128 stands for zero in the data rows.
Here are some points, one per row:
[101 128 161 148 105 118 132 125 102 142 167 150 124 152 122 120 125 150
 176 162 107 162 169 168 150 158  80 163 151 137 180 161 121 149 133  92
 114 101 115 168 184 178  83 106 139 143 167 162  92 178 161 137 150]
[ 65 132 141 131 163 130 182 140 127 143  66 158 113 142 138 148 111 177
  71 155 115  70 162 139 124  96 128 141 152 122 136 161 169 121 130 108
 133 190 151 139 171 129 173 161 157 146  96 112 121 128 106 187 135]
[ 92 105 200 136  92 129  87 133 114 150 161 128 107 120 163 116 129 102
 143 148 153 126 131 122 123 103  99 124 156 132 105 138 131  63 145 145
 124 152 128 137 157  62 105 126 162  87 141  99  76  52 102  79 100]
[178 103 118 116 160 136 117 159 152  94 148 121  58 118 112 109 130 108
 166 150 116 177 119 118  74 170 133 111 123 103 121 131 155 142  89  99
 169 138 143 118 167 150 165 146 177 153 127  88 121  64 172 151 167]
[195 127  95 101  75 111 113 137 130 183 167 167 140 135 104 151  73 103
 126 109  87  83 116 120 127 129 147 167 107 163 140 188 148 145  49 138
 105 145 107 127 138 138 137 149 123  86 114 136 100 114  97 141 100]
[121 134 106 140 133 128 104 110 140 179 119 146  59 153 145 125  68 117
 106 115 158 114 135 130 139 187 141 145 164  74 153  97 153 141 137 130
 168 133 105 150 134 150 116  78 114 132 134 132 220 113  89  77 105]
[170 117 122 100 128 135 148 145 100 193 132  93 118 142 116 124 136 195
 166 126  67 159 103 122 156  70 109 112 156 154 122 104 123 148 176 120
 147 107 148 129 105 121  92  87 145 121  69 122 154  86  79 167 146]
[101 143 157 142 166 123 183 123 125 118 124  91 134 126 128 123 101  81
 165 125 114  68 144 135 162 156 140 114 105 205  85 115 108 164 102 137
 109 116 149 158 168 105 148  90  89 107 100 147 160  76 167  96 173]
[102  56 147  77 144 139 132 107 142 146 124 120 120 122 124 119 134 151
  99 102 146 134 102 152 171 139 176 153 126 139 133 102 120 112 123  63
 116  50 168 124 135 156 156 175 128  59 159  90 116 152 120 107 134]
[126  81 121 157 132 135 141 128 113 114 107 153 121 126 157  99 133 126
 126 136 148 134 141 142 119 127  90 160 132 136 128  77 106 115  74 135
 129 171 128 128  22 159 127 116 155  55 141 199 131 107 152 174 144]
[144 120  68 162 186 153 157 112  94 131 171 138 159 105 116 106 100  96
 121 107 115 141 116 140 190  80  99 127 120  70 143 127 167 105 158 122
  90 137 137 138 137 128 118 182  91 159 172 136 137  65 151 129 115]
[ 71 147 123 138 138 117  77 136 143 116 197 127  93 131  91 115 173 112
  85 122 131 121 131 121  63  81  95 155 125 158  84 146 139 154 163 141
 120 111 115 129 128 163 124 137  61  89 133  97 184 131 133 176 133]
[104 124 118  96 163  81 170 135 218 106 112 163 121 154 126 137 154  61
 110 150  98 167 127 127 151 102 130 126 137 112 136 153 106 194 167 138
 119 139 133  90 103 134 107 113 143 118 135 159  84 110  92  81 114]
[ 93 159  82 155  97 152 122 125 154 146 153 142 151 129 116 125 161 127
 121 123 122 142 165 175 141 192 121 166 130 151 112 104 115 118 134 111
 131 113 128 104  92  97 109 194 172 160  28 106 135 114 155 106 104]
[127 169 110 171 103 138 178 114 158 116 177 146  98 122 124  98 140 162
 150  95 157  83 118 118 121  74 117 103 123 144 128  96  60 145  74 149
 147 116 154 137 138 147 137 148 177 174 182 103 122 144  66 107 126]
[ 91 176  92 129 113 127 105  99 107 116 170 123 125 131 167 164 127 143
 168 129 136 137 123 102 174 129 185  63 166 124 103 157 148 127 121 102
 126 187 148  62 118 158  98 143 140  75 136 128 142 162 155 128 164]
[136 132 168 115 100 170 146 146 130 155 137 171 112 102 110 129 193  65
 138 105 181  73 100 100 157 112 171 116 104 144 194 124 149 134 182 106
 141 131 107 138 115 128 120  93 155 152 119 141 131 130 177 178 110]
[114 166 142 150 137 129 112 141 116 171  88  60  91 116  82 131  82  70
 141 159 147 163 149 110 160 125 123 117 123 149 161  93 120 104 129 160
  88 127  94 101  92 174 173 149 114 142 118  91  77 154  91 147 144]
[138 170 148 138 177 173 128 161 139  96 142 175 145 119 103 132  87 188
 101 138 134 175 146 134  87 140 141  92  69 185 203 121 144 114 131 106
 106 130 120  97 121  84 110  99 125  87 150 126 149 117 103 102 118]
[122 154 135  90 111  96 141 132  97 129 183 113 139 149 152 183 153 165
 115 148 134 147 135 129 113 142 157 138 140 103 142 121 101 147 123 101
  89 147 130 200  48 118 205 102  96 162 150  98 114  90 152 114 113]
[116 106 140 122  95 152 108 145 145  81 139 118 142 148 109 143 112 128
 122 129 100 131 146 155 177  95 142 174 121 107  71  82 156 117  87 121
 108 132 125  58 143 106 143  29 137 175 156 103 135 153 143 152  96]
[ 79 117  90 123 129 159 156 128 141  85 144  41 119 107 115 111  69 116
 146 105 107 103  99 125  81 140 137 124 133  80 137 164 107 137 144  94
 118 123  76 168 108  59 113 118 162 105 122 147 110 169 113 160 112]
[110 126 127 131  44 142 192 120 101 155  95 116 142 127 125 122  84 119
  47 115 139 189 115 127  90 106 133  96 122 134 106 151  77 125 131 125
 190 123 112  99 152 159 120 120  98 137 133 133 118 102 188 118 119]
[111  98 106 112  91 122 115 148 132 142 122 142 136 134  94 158 121 111
 170 144 142 163 125 123  98 134 167 162  82 131 101 119  86  73 173 131
 112 173 192 147 155 111 139 151 123 163 144 201 178 149  86 128 169]
[152 127 155 104 162 125 165 170 123 136 135 173 178 114 122 141  91  98
 181 158 159 136 130 127 123  84  88 124 121  93  81 128 128 121 121 122
 177 130 116 162 113 142 140 139 135  95  88  75 166 208 148  86 103]
[180 122 192 148 166 148 133 115 132 102 158  90 136 127 170 122 156  88
 102 116 106 137 127 125 146 173 114 135 141 132 148 175  65  97 108  93
 162 162 166 104 127 138 117 127  70 152 102 123 149 151  71 168  91]
[ 97 144 111 107 115 133  94 146 170  98  79 123 138 135 132 136 159 163
 156 119 156 170  98 109 169 126 116  98 112 100 152  94 105 135  69 155
 107 140 112 184 198 140 106 145  86 102  88 138 128 102 139 171  66]
[172 150 138 164 127 111 151 105 178 129 118 125 103 123 151 121 110 168
 151  93 153 174 138 131 157 151 147 153 114 168  68 138 191 140 182 164
 181 134 130 164 114  87 144 143  98 118 163 135  78 155 137 169 103]
[103 133 178 118 155 124 146 126 100  90 150 119 171 117 111 149 123 151
 116  98 101 116  93 105 103 190 137 129 113 115  92 121 170 109 156 193
 121 112 124 133 123 233 109 123 185 139 117 150 113 105 100 120  99]
[110  93  97 132 113 101 113  99  96  95  88 170 129 116 119 103 123 124
 130 116 108 149  94 107 157 162  96 117 149 163 168 190 104 124 140 202
 106 118 166 135 110  93 166 100 163 132 139  59 175 151 152 141 122]
[169 132 144 162  84 154 166  96  91  97  91 166  79 117 142 107 187 108
 110 116  71 159 138 125 103 114 156 115 115  88 100 117 164 124 117 123
  54 126 109 165 137 124 118 129 109 109  89 116 128 168  96  87 156]
[102 163 183 134 146 130  86 126 127 196 104 177 131 128 114 118 123 134
 141 122  54  92 119 116 108 162 122  91  99  47 104 107  95 151 113 141
 148  96 159  99 101  77 123 151  99 127 165 137 108 137 157 161 136]
[153 144 172 141 147 121  97 123 162 195 107  51 159 128 143 123 144 114
  85 100 139 163 112 128  97  94 118 129 140 139 140 137 171 162  88 134
  79 146 164 145 134 116 116 139 197 146 145 154 174 163 171  97 125]
[ 79 115  85 140 167 141  90 119  82 149 110 141 164 104 117 123 162 121
 145  91 176 151 111 132 102 120 131 146 123 126 138 154 170 160  82 121
 183 129 155 130 124 115 132  69  90 161  95 130  56 131  81  97 166]
[143 110 159 116 123  92 127 107  97  84  87 116 156 149 145 156 107 121
 166  99 141 110 147 142  90 108 163 188 130 128 175  88 114 174 140 145
 137 150 105 102 125 117  43 182 113 144 144  61 139 107 133 139 161]
[138  68 106 110 177 101 114 104 139 164 180 139 142 110 150 115 142 155
  66 165 124 125 126 107 154 144 152 108 104 149 108  93  92 116 122 165
 134 161  39 143 154 105  98 126 136 164 123 121 114 166 139 133 178]
[134 119 138 138 108 109 102  76 148 126 139 134 198 138 179 107 135 126
 166 116 126 132 150 151 102 109 129 105 132 113 156 117 133 132 163 125
 133  98  68  85 160 136 249 130 138 115 111 162 152 115 103 145 142]
[165 160 118 142 105 141  58 160 100  74 102  88 141 127  99 141 157 126
  73 142  93  99 152 142 189 110 128 136  99 110 137 139 107 147 155 130
 211 134 125 174 133 132 149 141 167  85 152 140 128 118 122  91 159]
[130 118 121 116 103 123 119 167 143 130  67 131 165 104 141 110 150 135
 143 158 160 113 151 130 144 157 125  91 136 147  69 190 151 128 107  81
 104  86  76 133  86 139  88 145 125 174 186 123 170  93  79 144 140]
[131 132 148 104 125  92 143 111 137  89 153 114  94 161 134 143 120 141
 117 158 155 119 139 139 142  89 142 120 120 100 167 168 166  60  80 178
 156  43 140 119  90  98 106 146 110 155  84 174 144 131 146 125 168]
[151 166  70 106 164 122  91  87 117 114  92 153 136 150 164 156 115  74
 118 148  97 111 130 142  78 107 139 111 174 185 114  83 119  68 137  98
 135  79 145 166 144 140 104 106 145 141 148 133  97 137 143 153  95]
[165 113 100 112  66 111 149 155 134 112 154 107 158 132 130 120 120 113
  84 158 171  82 125 134 109 182  70  76 141 113 146  68 181 159 155 136
 109 130 195 117 145 112 116 126  99 110 125 119  99 157 106 147 151]
[133 123  73 128 132 123 181 135 151 168 101  70 130 108 128 130 209 160
 169 154  85  86 144 121  92 143 119 154 112 121 168 136 144  73 129 155
 148 141 120  89 140 141 126 104  93  97 169 111 134 135 156  82  97]
[127  89 147 126 108 143  71 140 149  90 108 133 101 119 132  98  87 175
 145 124  91  81  92 106 123 102 105 113 144 175 137 122 140 136 153 101
 127 161 126 122  95 158 143 161  74 188 100 161 105 144 165  52 105]
[192 140 111 149 155 125 100 129 148 133 104 130 118 122 128 123 109 175
 120 115 201  88 146 134 120 123 130 150 118  76  98 179  57 119 174 130
  58 113 148 105 143 157 116  78 138 114  87 119  90 111 163 124 144]
[156 137 124 109 161 123 147 142  44 112 117 133  94 149  95 158 164 142
 124 127 171 131 109  99 131 150  96 153 184 143  97 115 111 159 122 123
 119 107  87  67 162  71 158 168 136 129 143 194 135 144 129 112  90]
There is one direction along which these points spread out most. How far along it is each point below, from 0 to 99? 50 is the average, and the first point above lies past it. One standard deviation of the points above along it is 16.
[138 170 148 138 177 173 128 161 139  96 142 175 145 119 103 132  87 188
 101 138 134 175 146 134  87 140 141  92  69 185 203 121 144 114 131 106
 106 130 120  97 121  84 110  99 125  87 150 126 149 117 103 102 118] 39
[ 79 117  90 123 129 159 156 128 141  85 144  41 119 107 115 111  69 116
 146 105 107 103  99 125  81 140 137 124 133  80 137 164 107 137 144  94
 118 123  76 168 108  59 113 118 162 105 122 147 110 169 113 160 112] 37
[ 79 115  85 140 167 141  90 119  82 149 110 141 164 104 117 123 162 121
 145  91 176 151 111 132 102 120 131 146 123 126 138 154 170 160  82 121
 183 129 155 130 124 115 132  69  90 161  95 130  56 131  81  97 166] 39
[143 110 159 116 123  92 127 107  97  84  87 116 156 149 145 156 107 121
 166  99 141 110 147 142  90 108 163 188 130 128 175  88 114 174 140 145
 137 150 105 102 125 117  43 182 113 144 144  61 139 107 133 139 161] 66
[165 113 100 112  66 111 149 155 134 112 154 107 158 132 130 120 120 113
  84 158 171  82 125 134 109 182  70  76 141 113 146  68 181 159 155 136
 109 130 195 117 145 112 116 126  99 110 125 119  99 157 106 147 151] 36
[ 71 147 123 138 138 117  77 136 143 116 197 127  93 131  91 115 173 112
  85 122 131 121 131 121  63  81  95 155 125 158  84 146 139 154 163 141
 120 111 115 129 128 163 124 137  61  89 133  97 184 131 133 176 133] 42
[195 127  95 101  75 111 113 137 130 183 167 167 140 135 104 151  73 103
 126 109  87  83 116 120 127 129 147 167 107 163 140 188 148 145  49 138
 105 145 107 127 138 138 137 149 123  86 114 136 100 114  97 141 100] 37
[ 93 159  82 155  97 152 122 125 154 146 153 142 151 129 116 125 161 127
 121 123 122 142 165 175 141 192 121 166 130 151 112 104 115 118 134 111
 131 113 128 104  92  97 109 194 172 160  28 106 135 114 155 106 104] 76
[ 92 105 200 136  92 129  87 133 114 150 161 128 107 120 163 116 129 102
 143 148 153 126 131 122 123 103  99 124 156 132 105 138 131  63 145 145
 124 152 128 137 157  62 105 126 162  87 141  99  76  52 102  79 100] 40
[101 128 161 148 105 118 132 125 102 142 167 150 124 152 122 120 125 150
 176 162 107 162 169 168 150 158  80 163 151 137 180 161 121 149 133  92
 114 101 115 168 184 178  83 106 139 143 167 162  92 178 161 137 150] 74
[130 118 121 116 103 123 119 167 143 130  67 131 165 104 141 110 150 135
 143 158 160 113 151 130 144 157 125  91 136 147  69 190 151 128 107  81
 104  86  76 133  86 139  88 145 125 174 186 123 170  93  79 144 140] 74
[103 133 178 118 155 124 146 126 100  90 150 119 171 117 111 149 123 151
 116  98 101 116  93 105 103 190 137 129 113 115  92 121 170 109 156 193
 121 112 124 133 123 233 109 123 185 139 117 150 113 105 100 120  99] 38
[153 144 172 141 147 121  97 123 162 195 107  51 159 128 143 123 144 114
  85 100 139 163 112 128  97  94 118 129 140 139 140 137 171 162  88 134
  79 146 164 145 134 116 116 139 197 146 145 154 174 163 171  97 125] 39
